Small tables with named rows and columns. After each table, cells are looked up by row and column.

diz.csv
,mevek,mub
muzib,10,245
tuz,217,19
rufu,32,13
geb,253,73
lig,232,114

What is the mevek of geb in diz?
253
What is the mevek of lig in diz?
232
What is the mub of rufu in diz?
13
What is the mub of geb in diz?
73
What is the mub of muzib in diz?
245
What is the mevek of rufu in diz?
32
What is the mevek of muzib in diz?
10
What is the mub of lig in diz?
114
What is the mevek of tuz in diz?
217
What is the mub of tuz in diz?
19

fid:
|  | megen | tepin | mikav | ralur | sim | dotopi |
|---|---|---|---|---|---|---|
| naf | 147 | 109 | 137 | 145 | 122 | 158 |
| todu | 70 | 70 | 177 | 93 | 208 | 110 |
| banu | 53 | 142 | 131 | 119 | 131 | 107 |
| sas | 165 | 158 | 170 | 62 | 32 | 163 |
| vasa | 165 | 118 | 149 | 160 | 127 | 137 |
| ritupe | 107 | 134 | 57 | 190 | 248 | 120 |
| vev | 183 | 120 | 198 | 164 | 147 | 128 |
| lagal | 139 | 127 | 134 | 166 | 122 | 123 |
| gofogob | 109 | 219 | 141 | 202 | 111 | 115 |
| vulir | 100 | 227 | 139 | 114 | 188 | 94 |
| ziv | 118 | 137 | 143 | 40 | 174 | 115 |
| vilefuv | 156 | 92 | 66 | 82 | 159 | 144 |
| babizod | 107 | 119 | 117 | 94 | 136 | 95 |
| bamoru | 129 | 99 | 164 | 98 | 120 | 136 |

ziv, sim => 174
vulir, ralur => 114
naf, tepin => 109
vulir, mikav => 139
bamoru, sim => 120
vasa, mikav => 149
vilefuv, tepin => 92
banu, ralur => 119
lagal, megen => 139
babizod, tepin => 119
todu, dotopi => 110
sas, sim => 32
ritupe, ralur => 190

Table kiguro
,letozem,lor,fugudep,bomiv,dil
neb,70.0,-56.1,28.8,-35.9,-47.9
gepog,-10.5,37.1,5.6,29.4,37.8
ruba,35.4,-18.3,18.7,-6.5,-11.1
pid,87.6,-76.4,35.3,-43.2,-49.9
gitel,1.2,24.1,9.8,19.5,24.0

What is the lor of neb in kiguro?
-56.1
What is the bomiv of neb in kiguro?
-35.9
What is the bomiv of gitel in kiguro?
19.5
What is the letozem of ruba in kiguro?
35.4
What is the dil of neb in kiguro?
-47.9
What is the letozem of gitel in kiguro?
1.2

Table gemif
         gulor  lefizu  gim  geduk  muruke  meb  vulava  zeg
sutos      160     189  211    209     221  208     188  167
rimas      208     166  107     97      74   74      77  229
kiz        190     150  124    151     136  167     171  185
kimiro     150     164  180    159     124  143     159  180
fodize     174     157  122    153     159  106     121  201
bepirav    164     163  176    188     183  181     187  148
vusada     155     197  154    164     158   64      94  176
kivifef    140     201  183    188     213  151     155  159
kope       201     160  141    145     140  101     110  223
vaz        223     119  148    108     114   34      85  201
vad        191     165  167    159     133  128     153  196
zis        158     154  155    176     158  140     169  146
ler        132     176  210    156     161  153     171  157

kiz, meb: 167
kimiro, gim: 180
kope, lefizu: 160
zis, muruke: 158
bepirav, lefizu: 163
zis, gim: 155
fodize, muruke: 159
ler, meb: 153
zis, zeg: 146
zis, gulor: 158
zis, vulava: 169
vaz, gim: 148
rimas, gim: 107
fodize, gulor: 174
kivifef, lefizu: 201
kimiro, lefizu: 164
bepirav, muruke: 183

kif =
	ker	donuvap	sikov	madito	manu	nit	gaker	sife
zinuko	84.0	18.8	68.8	6.3	48.1	34.0	28.9	98.3
moze	31.4	60.6	43.1	63.5	54.2	75.7	75.9	45.0
kidagi	32.4	29.9	43.5	59.4	44.9	77.7	75.6	46.5
fumosuv	31.8	33.2	41.8	61.1	45.5	77.6	75.6	45.9
sef	48.7	72.4	31.9	58.3	84.7	22.5	41.6	25.3
feredo	67.3	72.4	69.3	55.5	64.8	25.6	57.5	57.6

sikov of sef: 31.9
madito of kidagi: 59.4
sife of sef: 25.3
gaker of kidagi: 75.6
sikov of moze: 43.1
gaker of zinuko: 28.9
Which row has the largest sikov? feredo

padib
|  | zed | seka | votomuv | fakefug | mubu | tokiv | vog |
|---|---|---|---|---|---|---|---|
| leluzo | 183 | 31 | 121 | 87 | 166 | 109 | 88 |
| vugopo | 198 | 159 | 157 | 131 | 125 | 140 | 50 |
| sobov | 143 | 68 | 160 | 199 | 125 | 189 | 153 |
| ruk | 3 | 100 | 75 | 122 | 111 | 62 | 123 |

vugopo, tokiv -> 140
sobov, votomuv -> 160
vugopo, vog -> 50
ruk, seka -> 100
ruk, tokiv -> 62
leluzo, fakefug -> 87
ruk, votomuv -> 75

fudadez:
          zud  navo   duk  danum  pavosad
fur       103    28  -213   -314     -410
ginetud   122   116  -181   -361     -624
far      -342  -228    24    299      507
tanu      244   114   -55    152      240
dek       547   420   -81    312      619
valigen   619   349  -381   -372     -607
gapepet  -387  -306   186    536      864
vupev      83   -28   -60    109      297
tema      403   283  -100    256      496

What is the navo of far in fudadez?
-228
What is the duk of fur in fudadez?
-213
What is the duk of valigen in fudadez?
-381
What is the zud of gapepet in fudadez?
-387
What is the navo of gapepet in fudadez?
-306
What is the duk of tanu in fudadez?
-55
What is the pavosad of gapepet in fudadez?
864
What is the danum of tanu in fudadez?
152
What is the pavosad of dek in fudadez?
619
What is the pavosad of tanu in fudadez?
240
What is the navo of ginetud in fudadez?
116
What is the danum of far in fudadez?
299
What is the danum of ginetud in fudadez?
-361
What is the navo of tanu in fudadez?
114
What is the duk of tema in fudadez?
-100
What is the danum of fur in fudadez?
-314
What is the zud of fur in fudadez?
103
What is the pavosad of ginetud in fudadez?
-624
What is the duk of dek in fudadez?
-81
What is the danum of dek in fudadez?
312
Which row has the largest pavosad? gapepet

lam =
         vukis  dibinu  temetez  mek
sedime      60     168      168  161
tum        149     107      165  162
gezelu     149     231      150  171
zodup      105     154      177  167
dod         77     148      131  161
sufiset    160     174      146  158
gemul       33     186      151  153
zozo       126     107      180  162
seditat    195     156      161  168
larovu     104     255      144  150
buli       229     154      151  165
vumonu      37      95      137  157

What is the temetez of gemul in lam?
151
What is the mek of tum in lam?
162
What is the dibinu of gemul in lam?
186
What is the mek of vumonu in lam?
157
What is the temetez of vumonu in lam?
137
What is the vukis of larovu in lam?
104
What is the dibinu of gezelu in lam?
231
What is the vukis of vumonu in lam?
37
What is the vukis of zodup in lam?
105
What is the mek of seditat in lam?
168
What is the temetez of zodup in lam?
177
What is the vukis of seditat in lam?
195
What is the vukis of sufiset in lam?
160
What is the dibinu of sedime in lam?
168
What is the dibinu of buli in lam?
154
What is the temetez of gezelu in lam?
150
What is the temetez of larovu in lam?
144
What is the dibinu of dod in lam?
148
What is the mek of buli in lam?
165
What is the vukis of gezelu in lam?
149

Table fiv
,sorir,ropifav,pibu,zas,fen,defuzin,posofa
lusem,23.323,11.281,34.478,48.519,75.573,67.949,56.611
vofu,15.960,15.745,26.399,59.682,74.890,69.512,41.183
bul,35.314,18.546,48.469,50.342,68.568,55.828,70.133
sufa,23.280,11.345,34.181,48.495,75.553,67.938,56.634
fomev,23.512,11.252,34.394,48.619,75.552,67.826,57.008
nimun,19.693,12.110,30.386,51.675,76.265,69.651,49.785
pedidul,24.135,11.557,35.351,48.292,75.239,67.352,57.985
zizu,26.760,12.327,38.257,47.666,74.168,65.299,62.039
tarog,48.532,29.093,60.642,55.848,52.540,34.402,58.489
zageb,31.709,15.600,44.069,48.493,71.432,60.348,67.745
gufek,11.801,29.774,24.059,82.196,65.540,63.788,31.327
soner,24.091,11.461,35.246,48.237,75.359,67.490,58.047
mosuzab,42.910,25.574,56.773,54.372,60.712,44.410,68.453
vurut,15.122,16.968,25.781,62.168,74.191,69.124,39.389

defuzin of pedidul = 67.352
posofa of nimun = 49.785
defuzin of zizu = 65.299
posofa of lusem = 56.611
zas of pedidul = 48.292
sorir of bul = 35.314
defuzin of vofu = 69.512
sorir of vofu = 15.960
ropifav of mosuzab = 25.574
posofa of bul = 70.133
posofa of pedidul = 57.985
defuzin of vurut = 69.124
zas of vurut = 62.168

gemeti =
	nug	rabuf	papapo	vab	musipo	musebo	kom
bekas	214	122	127	93	140	157	134
kot	137	192	128	156	145	124	180
fuli	163	107	142	76	166	99	131
danefid	138	103	111	95	136	117	95
todeva	94	159	115	83	24	105	113
sope	176	108	124	100	147	123	105
bufiv	128	172	139	157	153	125	86
zib	82	118	131	135	122	97	173
lamov	140	244	117	114	149	117	107
dufozu	80	86	116	139	93	137	135

What is the papapo of kot in gemeti?
128
What is the musipo of lamov in gemeti?
149
What is the papapo of danefid in gemeti?
111
What is the musipo of bufiv in gemeti?
153
What is the musipo of zib in gemeti?
122
What is the musebo of bufiv in gemeti?
125
What is the musipo of kot in gemeti?
145
What is the nug of todeva in gemeti?
94
What is the rabuf of fuli in gemeti?
107
What is the musebo of bekas in gemeti?
157
What is the musebo of zib in gemeti?
97
What is the nug of dufozu in gemeti?
80
What is the nug of zib in gemeti?
82
Which row has the largest vab? bufiv

muv:
,lif,kes
riko,883,347
sukemo,552,-528
dedupe,491,352

What is the lif of riko in muv? 883
What is the kes of dedupe in muv? 352
What is the lif of sukemo in muv? 552
What is the lif of dedupe in muv? 491
What is the kes of sukemo in muv? -528
What is the kes of riko in muv? 347

tem.csv
,lidob,dul,kufev,daz,zap,rom,mal,dopub,fas
vop,7.781,8.217,5.136,3.994,6.857,1.370,4.862,3.219,3.547
botik,4.867,7.211,8.258,2.444,4.740,1.090,5.431,1.029,5.977
gur,5.145,2.819,7.675,2.890,6.826,3.022,6.024,5.274,6.500
luvezit,7.254,6.106,8.211,1.678,5.391,8.121,7.263,7.816,4.524
dabus,1.711,4.410,5.701,6.080,5.893,4.654,2.530,1.093,5.363
vod,1.628,1.630,1.932,1.408,3.028,2.552,7.041,5.572,6.579
pilomo,4.885,1.680,2.672,7.700,7.980,6.684,2.045,7.948,2.244
pon,1.014,1.645,1.711,2.801,4.043,7.086,1.803,8.016,7.170
mimo,6.420,1.491,1.135,2.736,5.142,6.819,6.568,1.906,1.915

daz of mimo = 2.736
dul of luvezit = 6.106
rom of vop = 1.370
kufev of mimo = 1.135
daz of vod = 1.408
mal of gur = 6.024
dopub of mimo = 1.906
Row with the largest fas: pon

